[[ 14.0  17.2  16.8  -4.8   1.9]
 [ -0.4 -11.4  -7.9  11.4  -0.3]
 [ 27.7 -20.1  -5.2  55.3   1.9]] -> -5.2

[ 13.6 -67.1   7.6  45.5  21.0  10.9] -> 45.5

[[-37.4  14.1  54.6  15.0  -8.8 -16.8]
 [-41.8  -5.0  49.2  50.2 -25.2 -17.4]
 [-37.5 -25.8  48.4  49.7 -27.9 -15.3]] -> 49.7

[[ 43.9 -50.2 -61.6 -56.5]
 [-34.8   8.5 -10.3 -45.1]
 [ 27.8  20.6  46.8  35.5]] -> 20.6

[[ 26.6 -59.6  29.6 -42.5  13.5  -6.8 -39.5]
 [ -9.7   6.6  -3.3 -11.8  -7.7  -2.4  28.2]] -> -7.7

[[-70.7  33.1 -22.6  12.8   8.2  38.4  34.1]
 [-12.6  23.5   7.7   5.8  13.3   3.1 -10.0]] -> 13.3

[[  7.3  -3.6 -12.9   0.5]
 [ 14.4 -10.2  26.8 -28.8]
 [ -5.0  51.8  32.3  46.3]] -> 51.8

[[  5.5  17.3 -62.5 -19.3  13.8]
 [  4.2  -6.2 -35.6 -22.6  13.8]] -> -35.6
---
((17, -34, 40, 15), (-23, 18, -13, -1))
-13
((93, 0, 32, 10, 22, 84), (76, 79, 31, 40, 37, 13), (22, 31, 26, 34, 28, 14))
37
((-2, 28, -16, 1, 0, 6, 2), (9, 31, -33, 9, -20, 10, 15), (2, -6, 24, 6, 22, 1, 0))
10
((89, 131, 239, 84, 60), (44, 126, 115, 116, 84))
116
((52, 53, 52, 52, 53, 52, 53), (52, 22, 34, 61, 79, 79, 69), (48, 6, 38, 61, 87, 80, 76))
79
((0, 0, 2, 6, 2, 3), (3, 3, 3, 7, 4, 3), (5, 4, 2, 6, 6, 6))
4
((2306, 1695, 7233, 8738, 7629, 7823), (7703, 3606, 8839, 5601, 8450, 7006), (8126, 3911, 8725, 5474, 8492, 6889))
8450
((-24, 44, -9, -22, 17, -1, 1), (-25, -25, 10, -3, -39, -17, -27), (-31, 12, 9, -15, -22, -6, -19))
-17
((163, 80, 59, 23), (32, 208, 206, 205), (132, 84, 64, 28))
206
---
((-13.7, -43.5, -6.7, 8.6, 10.5), (17.1, 26.4, 51.5, -72.2, 70.6), (-4.4, -25.4, -50.0, 37.4, -41.3)) ⇒ -4.4
((-47.7, 25.0, -45.6, 36.2, 30.8, -30.8, 45.7), (-11.5, -12.9, 1.2, -17.0, -4.3, 9.3, -6.6), (-58.2, 31.7, -38.1, 36.2, 20.6, -14.4, 39.0)) ⇒ -58.2
((2.7, 50.2, 65.1, 41.0), (31.4, -18.3, -9.8, 19.2), (-0.7, -4.0, -7.3, -25.6)) ⇒ -0.7
((1.0, 1.4, -9.2, -6.2, 19.3, 67.6), (13.8, 37.2, -3.1, 21.7, 13.2, -52.8), (-22.2, -7.3, 24.1, 21.3, -26.1, -43.0)) ⇒ -22.2
((-12.0, 1.1, 32.6, -12.9, -27.1, -30.7), (-35.7, 5.1, -43.3, 7.2, -67.1, 38.3), (-30.0, 29.0, 36.8, -27.4, -22.0, 7.2)) ⇒ -30.0
((39.3, -2.3, 30.5, 5.6), (46.8, 64.4, 38.6, 51.2), (58.1, 38.6, 39.3, 32.6)) ⇒ 58.1
((-10.0, -4.4, 1.3, -5.4, -14.1), (-12.7, 19.8, -12.5, -60.9, 17.6), (-25.2, 17.7, 13.3, 37.0, -7.3)) ⇒ -25.2
((59.4, 12.5, -18.4, -31.7, 5.0, -9.1, -40.9), (16.0, -13.9, -36.0, 12.6, -9.3, -0.3, 13.7), (-5.7, -32.3, 6.6, -23.9, 6.6, -10.9, -46.6)) ⇒ -5.7
---
[[-0.268, -1.450, 1.535, 0.645], [0.510, 0.029, 0.244, -0.428]] >> 1.535, 0.645
[[156.46, 98.03, 133.70, 100.82, 136.03, -120.07], [-97.89, 52.80, 101.38, -106.77, 112.98, -49.17]] >> 156.46, 136.03
[-141.339, 172.885, 75.530, -108.555, 109.674, -178.644, 36.147] >> 172.885, 109.674
[141.31, -93.27, -76.90, -164.15] >> 141.31, -76.90
[0.014, 0.171, -1.182, 1.444, -1.779, -1.846] >> 1.444, 0.171
[[0.004, -0.057, -0.132, -0.071], [-0.026, -0.085, 0.031, -0.075], [0.003, 0.069, 0.119, 0.078]] >> 0.119, 0.078
[-202.4, -42.0, 154.7, -76.5, -67.7, 167.4, 34.6] >> 167.4, 154.7
[[-15.4, 12.0, 17.8, 12.5, 5.8, 19.7], [13.7, -19.0, -8.9, -4.2, -21.3, 7.5]] >> 19.7, 17.8
[-159.05, 109.20, 59.13, -21.62, -134.88] >> 109.20, 59.13
[17.337, 6.691, -4.278, 10.716, -15.088, -2.278, 18.849] >> 18.849, 17.337
